Rows swapped in pairs by one turn or mirror: which row each one swaps with
The rows were stretched afterwards, more along some directions than others.
z862: [ 0.34  1.20 -0.50  0.97  0.04  1.95  1.58 -0.34  0.81 -1.78 -1.11  2.36
  1.06 -0.47 -0.05 -0.26 -0.15 -1.69  0.02  0.48]
z196: [ 0.40  1.22 -0.02  0.23  0.96  1.65  1.12 -0.22  0.82 -0.88  0.04  1.24
  1.22 -1.73 -0.92  0.16  0.65 -0.88 -0.41 -0.12]
z794: [ 1.80 -0.39  0.82  0.22  0.18  1.61  0.52 -0.12  0.51 -1.07 -0.26  1.46
 -0.18 -1.09 -1.00 -0.04 -0.44  0.37  0.98  0.19]
z353: [-0.48 -0.03  1.87  0.98 -0.41  1.59  1.26 -1.33  2.43 -0.70 -0.53  1.93
 -0.18 -0.40  0.22 -0.81  1.87  1.20 -0.32  1.46]
z471: [ 1.03  0.78  0.78  0.07 -0.40  1.44  1.21 -1.09  1.10 -1.66 -0.64  2.90
  0.12 -1.25 -0.19  1.12  1.54 -0.19 -0.69  1.12]
z844: [ 0.44  0.47  0.04  0.64 -0.02  1.96  0.98  0.05  0.44 -0.46  0.19  0.23
  2.10 -0.35 -0.12  0.43  0.92 -0.55  0.15 -1.20]
z436: [-0.35  0.54  0.87  1.16 -0.73  0.44  1.80 -0.68  2.16 -0.42 -0.88  0.68
  1.09  0.22 -0.02 -0.16  0.68  1.02 -0.41  0.11]
z51: [-0.47  0.88  0.61  0.55  2.09 -0.94 -0.82  0.09  1.11  0.37  0.01  0.26
 -0.69 -1.46  0.50 -0.15 -1.35  0.09 -0.06  0.50]
z664: [ 0.33 -0.31  1.39  0.02  1.52  0.76  0.53 -0.41  0.44  0.25  0.54  0.67
  0.17 -1.25  0.30  0.36 -0.39  1.85 -0.42 -0.45]
z94: [ 0.99 -0.33  0.44  1.05  0.20  0.65  1.66 -0.06 -0.26 -1.07  0.08  1.64
  0.19 -1.28  1.42  0.09 -0.06 -0.24 -0.69  0.80]
z517: [ 0.40  1.25  0.58  0.24  0.39  1.30  1.81 -1.69  0.58 -1.37 -1.20  1.98
  1.73 -0.54  0.11  1.37  1.19 -0.19  0.05 -0.11]
z802: [ 0.34 -1.15  1.20  0.82  1.85 -0.23 -0.66  0.53  0.41 -0.87  0.94  0.11
  0.37 -1.81  0.59 -0.91 -0.06  0.13 -0.65  0.11]
z469: [ 1.19 -0.03 -0.95  1.60  1.36  0.78 -0.01  0.36  1.65 -1.25  0.75  0.57
 -0.18 -1.29  0.22 -0.25 -1.06 -0.56 -0.25  0.92]
z302: [-0.05 -0.74  1.95  1.56  0.71 -0.04 -0.38 -1.72  0.94 -0.53 -0.14  1.51
 -0.37 -2.00  1.61  0.46 -0.08  0.09 -0.39  0.55]
z693: [ 1.03 -0.23  0.53  1.13  1.36  1.13  0.16 -1.55  0.56 -0.43 -0.06  2.44
 -0.12 -1.39  0.50  0.26  0.44  0.05  0.17  2.54]
z897: [-0.22  0.24  1.93  1.80  1.35  0.21  0.77 -0.33  1.29  0.14  0.41  1.99
  0.08 -1.74 -0.28  1.37 -1.32  0.98  0.13  0.10]
z10: [-0.19  0.43  1.27  0.32  0.25  1.28 -0.13 -0.84  1.25 -0.57  1.21  1.41
  1.08 -0.16  0.94  0.78  1.04 -0.24  0.52  0.22]
z64: [ 1.47 -0.98  0.57  1.32  0.26  1.09  0.07 -0.02 -0.08 -0.95 -0.11  1.15
  0.26 -0.48  0.20 -0.84  2.66  0.75 -0.21  0.55]
z244: [ 0.98  0.25  0.79 -0.11  1.23  0.41  0.24 -1.25  0.04 -0.80 -0.18  0.86
  0.59 -0.78  0.88 -0.77  0.01  0.92 -1.10 -0.61]
z344: [-0.53 -0.05  0.77  1.91  1.08  0.46  0.42  0.07  2.11 -0.14  0.24  1.23
  1.21 -1.22  0.16  0.31 -1.56 -1.48  1.01 -0.10]
z738: [ 0.95 -0.65  1.21  1.26  0.52  0.45 -0.15  0.29  0.47  0.20 -0.37  1.61
 -0.42 -0.38  0.44 -0.62  0.15  0.35 -0.36 -0.19]
z205: [ 0.11  0.35  1.21  0.50  0.40  2.31  1.29  0.07  2.51 -0.76  0.16  2.13
 -0.11 -0.46 -0.42  0.18  0.80 -1.74  0.37  1.27]
z669: [ 0.09  0.29  1.19  1.62  1.24  0.72  1.69  0.53  0.92  0.38  0.46  2.07
 -0.26 -2.00 -1.15 -0.72  0.45  0.26 -0.10 -0.44]
z28: [ 1.36  0.42  0.73  1.26  1.86 -0.24  1.00 -1.24 -0.26 -1.47 -0.69  3.39
 -0.17 -2.01  1.36 -0.13 -0.23  0.14 -1.33  1.37]
z690: [ 0.67  1.09  0.77  1.33  2.26  0.54 -0.12 -1.14  0.90 -0.62  0.43  1.89
 -0.44 -1.77  0.58  0.05  0.05 -1.48 -0.96  0.41]
z650: [ 0.42 -0.32  1.22  1.78  0.04  0.38  0.01 -0.02  1.55  0.13  0.98  0.22
  0.84 -0.71  0.26 -0.13  1.49  0.79  0.11  0.39]
z813: [ 2.09 -0.58 -0.36  2.11  2.56  0.72  0.05  0.31  0.65 -1.72 -0.30  2.62
  0.16 -1.44  0.37 -1.27  0.02 -0.83 -1.37  1.00]
z814: [ 0.92 -0.17  0.66  0.80  2.15  2.15 -0.21 -0.90  0.80 -1.57  0.00  1.50
  1.20 -1.10 -0.49  0.91 -0.34 -0.60  0.56  0.73]
z306: [ 0.84  0.58  0.18  1.07 -0.10  0.68  1.36 -0.68  1.43 -1.40 -0.26  0.42
  0.36 -1.13  0.91 -0.26  1.00 -0.89  0.06  1.14]
z29: [ 0.68  1.57 -0.53 -0.27  0.60  0.27  1.59  0.13  1.10 -0.15 -0.05  0.59
 -0.80 -1.16 -0.21 -0.61  0.22 -1.10  0.25  1.20]
z540: [ 0.39  0.02  1.35  0.84 -0.80  1.41  1.09 -1.27  2.07 -0.38 -0.30  0.51
  0.18 -0.49  0.18  0.55  0.42 -0.81  1.31  0.65]
z18: [ 0.28 -0.11  2.15  1.31  0.85  0.60  0.29 -0.57  0.45 -0.46  0.16  1.94
  0.89 -0.16  1.42  0.66 -0.23 -0.34 -0.27  0.29]
z899: [ 1.05  0.23  1.38  2.38  2.02  1.17  1.50 -0.06  2.19 -1.59 -0.17  3.02
  0.67 -2.24  0.39  0.27  0.66 -0.10 -0.38  0.58]
z652: [ 0.76  0.55  0.09  0.21  0.40  1.22  0.83  0.39  1.07 -0.89 -0.92  0.39
 -0.19 -0.75 -0.39 -0.94 -0.26 -0.82 -0.08 -0.23]
z198: [ 0.40  0.32  1.97  0.71  2.35  1.37  0.97  0.52  1.01 -0.59  0.05  2.79
 -1.01 -2.89  0.21 -0.04  0.06 -0.60 -0.58  1.21]
z207: [ 0.87 -0.57  1.60  1.08  1.78  0.84 -0.75 -0.86  1.42 -0.88  0.30  3.30
 -1.30 -2.14  0.69 -1.05  0.36 -0.24 -0.80  0.81]
z638: [ 1.67  0.45 -0.06  0.10  1.39 -0.13 -0.07 -0.23 -0.10 -0.72 -0.21  0.71
 -0.28 -0.98  0.80  0.87  0.39 -0.52  0.08 -0.04]
z630: [ 1.26 -0.28  1.99  0.83  1.01  0.90  1.38 -1.27  0.87 -0.97 -0.70  4.49
 -0.89 -1.08  0.48 -0.67  1.19  0.01 -0.48  1.25]
z791: [ 0.16  0.21  2.23  1.49  1.55  1.97 -0.31  0.29  1.08 -0.72  0.30  1.53
  1.03 -1.46  0.58  0.49 -0.29 -0.03 -0.77 -1.19]
z332: [ 0.51 -0.65  2.39  1.84  1.20  2.85  0.77 -1.02  1.41 -0.53 -0.68  3.05
  0.36 -1.16 -0.15  0.86  1.11  0.01  0.66  0.73]
z564: [ 0.52 -0.27  1.40  0.13  0.35  1.01  0.23 -0.10  1.05  0.98  0.74  1.64
 -1.66 -0.90  0.83 -0.54  0.04 -0.73  0.27  1.94]
z819: [ 0.25 -0.57  1.28  2.45 -0.13  2.14  2.06 -1.20  1.57 -0.92 -0.05  2.19
  1.24  0.16 -0.33  0.16  1.58 -0.20 -0.21  0.32]
z700: [ 0.26  0.90  0.45  0.90  1.35  1.21  1.05 -1.88  1.22 -0.26 -0.45  3.24
 -0.20 -0.61  1.06  0.13 -0.54 -1.11 -0.18  0.55]
z774: [ 1.01 -0.24  0.55  1.47  0.65  0.85  0.56 -0.74  0.87 -0.86  0.96  1.52
  0.46 -1.65  1.60 -0.48 -0.55 -0.56 -0.89  0.71]
z812: [ 0.25  0.46  0.00  0.17 -0.37  1.76  0.15 -1.98  0.66 -0.60 -0.77  0.76
  1.36  0.19  0.75  0.94  0.22 -0.88  0.72  0.28]
z751: [ 0.79 -0.43  1.17  1.24  1.77  0.15 -0.44 -0.02  0.01 -0.61 -0.65  1.58
 -0.15 -1.50 -0.15  0.28 -1.38  0.94 -1.00  0.18]

z690 swaps with z344
z353 swaps with z664
z700 swaps with z51
z94 swaps with z64
z564 swaps with z693
z791 swaps with z899
z638 swaps with z862
z332 swaps with z198
z844 swaps with z306

